One turn moves each row of this set onto another row. After a few examples, where does it send each row asked below?
z577: [  8 -28  15  12   7  25  11  -2 -37  -5 -19   0 -26  -7]
z251: [ 12 -22 -14  41   9   4 -20  11 -24  -1   8   3 -14   0]
z508: [ 10 -18   0  31   5  22 -26  12  -9  -1  -6  16 -25  -2]
z859: [ 26 -22   3  32  13  16   2 -14 -17 -14 -13 -19  -3   2]
z272: [  2   5 -20  22   0  -5  -8   6  -8 -12 -18  23 -12  -4]
z56: [ 16 -15  12 -13  -8  -6  -3   2 -10   8  -7  22 -30 -11]
z112: [  7 -20  -7  -3  14  24 -12   1 -11  15 -23 -23  -3  -3]
z263: [ 14 -12   5  22  25  -4   3  -2 -30   6 -29 -20  11   0]
z930: [ 20  -4  -9  -5  15  13  -4  -9 -36 -12 -28   4   4  -6]
z7: [ 13 -18  -8  32  16  -2   1   8 -50   8  -5 -15 -11  -6]
z804: [-16 -23 -15  13  11 -10   0  13 -16   6 -12   0   2   6]
z424: [ 12  -4  -5  31  10   1  -7  12 -31  27 -16 -21 -26 -14]
z743: [ 15 -16   0  20  -6   5 -10 -22 -26 -24  -2   9 -19 -13]
z477: [ 46 -12  25   0   4  -2  -2   3  -9   1 -14   7 -28   1]
z991: [  9 -28 -23  13  14  17 -12   4 -13  -3  -3 -12   3   7]
z767: [ 29   0   0   5  -7 -11  -6  13 -15  21  -5  12 -38 -16]
z399: [ 25  -6  -2 -18   0 -10 -13   6  -6  27  -9  -1 -18 -13]
z840: [ 40 -10   0 -12  -1  15 -11   5 -12   7  -5  14 -29 -10]
z551: [-21 -17   7  15   2 -11  -8  11 -12  15 -20   8 -18  -5]
z305: [ -3 -30   2  16  13   4  13   6 -41 -10 -12   9  -9   2]
z905: [ 35 -11  20   3  -4 -12  -4   8   7   3 -12  10 -29   3]
z921: [ 10 -17   7  27  16  10   2   3 -10 -21 -24  16   1  11]
z557: [ 32 -11   5 -15  -3   2   9  -1 -24  15 -11  -5 -31 -17]
z370: [ 42  -6  16   0   3 -16  -5   5  -3  18 -15 -13 -22  -3]
z967: [ 17   2 -27  16   0  -1   2 -12 -16   0 -13 -26 -10 -14]
z814: [ 42  -9  16 -11   4  -3   7   5  -4   7 -21  -7 -22   3]
z963: [  5  -6  -9  39  12 -14  -2   7   0   7 -21 -15   1   3]
z581: [  3   1  -3  15   5 -26 -18  -9 -36   8 -14   1  -4 -15]
z659: [ 33  -1  20   3   1 -24  -1  14  -4  15 -18   5 -27   0]
z571: [  6 -16  15  47  10 -16 -10  -1 -20  -4 -11   7  -6  -1]

z859 goes to z263
z477 goes to z814
Now find these:
z305 goes to z991
z840 goes to z557
z743 goes to z930
z577 goes to z112

One turn moves each row of this set onto another row. After a few examples, where does it send each row asked below?
z638: [ 12  -9   3  34 -10   7   1  17 -10 -31  31  -5  17  22 -21  12 -34 -18
  46 -10  38   3 -26  27  -7 -20]
z99: [  7  -3  16  40 -15  -6 -20  23 -14 -13  22  -4  11  24 -32   0 -14   0
  37  -3  11  13  -4  18  -3 -51]
z455: [ -2   7   7   1  30   5   6  32   4  -1  29  12  18  43  -1  -8  26  -3
  42  14  31  -3 -12   5  26 -26]
z385: [ -5   0  27   8  22  -8  24  43  13 -22  14   5  12  35 -17   7  27  10
  43  -8  22  -2  -1   9  24 -20]
z89: [  7  -5   6  13  44   1  -5  20   9 -20  22  11  -3  29   5   5  14  16
  39  -9   1 -14  -4  22  16 -42]
z489: [  8  19   0  19  37   3   4  37  14 -12   8  11  -4  41  -3 -18  13 -14
  48  -5   5 -13 -12  23  19 -28]
z933: [  6  -4  -4  35  -5   5 -11  21 -11 -23  22 -15  23  33 -32  -1 -30 -19
  40 -12  35   2 -24  20  -5 -22]
z555: [ -8  11  15   2  29  14   3  41  -5   0  24  15  13  23  -4   3  23 -11
  43  23  25 -10   5  14  19 -23]
z92: [  7  14  11  14  31   9  22  33   3 -16  29  10  -4   5  22  12   8  -9
  47   3  12  -9 -17  28  22 -18]
z285: [  5 -11   5  29 -12   5 -10  24 -13 -24  33  -2  24  31 -31  11 -23 -26
  48  -1  39   4 -15  23 -12 -17]
z671: [  8  -9  12   9  35   2  15  17   9 -17  28   6   9  27   8   7  19  22
  39  -7  19   2 -17  13  28 -41]
z393: [  4  18   2  23  34   3   8  44   7  -7   3  -3   5  27  -6 -11  22 -19
  48  -5   0  -3  -8  19  22 -25]
z443: [  9 -17  -3  33  -3   0 -19  13 -13 -25  39 -12  22  28 -21  13 -25 -16
  42 -10  27   5 -21  23 -11 -23]
z824: [  8  11  14   8  32   8  19  30  10 -23  31  27 -11  20  17   9   3  -1
  48   4  18 -20 -13  31  18 -22]
z259: [  1  12  16   5  25  -5  27  35   9 -19  38  11   2  26  18   9  16  -1
  45   1  24  -7 -23  16  24  -7]
z433: [ -1   5  23  25 -21   4 -10  22 -21 -13  38   8   9  15 -20  10 -26   4
  32  14  34   3  -7  17   0 -40]
z117: [ 11 -16  10  29   8 -14 -12  -3 -20 -16  29  15  15  35 -28 -11 -22 -30
  37 -10  10  12 -11   9   6 -15]
z837: [  0  24  13  37 -22 -13 -10  40 -14 -12  31  -4   4  27 -19  -4 -21 -25
  39   3  15   3 -16  20  -5 -16]
z740: [ 10  16   3  34 -14   1 -14  17 -19  -7  43   2   3  18   0  -3 -29 -14
  37   9  21   5 -27  22   0 -35]
z295: [ -9  12  24   8  29  -5  15  46  12 -27  12  11  -4  29 -13   6  10  11
  37  -9  14 -25   4  20  17 -15]
z58: [  7   6  21  44 -20 -18  -3  31 -10 -27  27  -8  -1  14 -18  12 -22  -3
  38 -15   3   7 -14  26  -5 -27]
z634: [ 10   6   3  21  32  -9  14  35  16 -14  18  -1   7  41   4  -8  28 -10
  50 -13   4   5 -22  15  23 -23]
z623: [ -9   7  27  11  27   0  19  45   5 -22   9   0   4  10 -11  15  16  12
  37  -7  12 -13   6  18  22 -19]
z596: [ -2  -8   6  28  -8  -1  -9  22 -14 -30  33 -14  22  26 -30  15 -31  -9
  35 -12  37  -4 -18  19  -9 -12]
z969: [  0  -4  17  24   2 -11  -4   6 -21 -15  23  13  16  35 -37 -16 -30 -26
  29  -8  24   3  -9   3  11  -6]
z999: [ -4   5  14   1  32   8  -4  37   4  -9  24  26   6  41 -10  -2  21  -5
  44  17  22 -18   8  17  14 -29]
z391: [  6  -5   5  15  42  10  -3  20  -1  -8  20   1   8  14   7   7  19  11
  38  -2   4  -3  -4  19  23 -46]
z152: [ 16 -13  12  31   7  -7   2  -8 -18 -23  26  16   8  24 -19 -10 -36 -20
  35 -16  17  10 -21  13  13 -19]
z212: [  5 -13  20  24   5 -17   2  -2 -21 -27  37  13   7  19 -19   4 -35 -14
  28 -16  17   2 -14  11   8  -2]
z721: [  4 -13  29  22  -4 -11   7   6 -20 -25  29  23  11  25 -33   0 -29 -24
  36  -6  26   5  -5  10   8  -4]

z212 goes to z117
z433 goes to z740
Now find these:
z455 goes to z259
z999 goes to z824
z92 goes to z393
z638 goes to z933

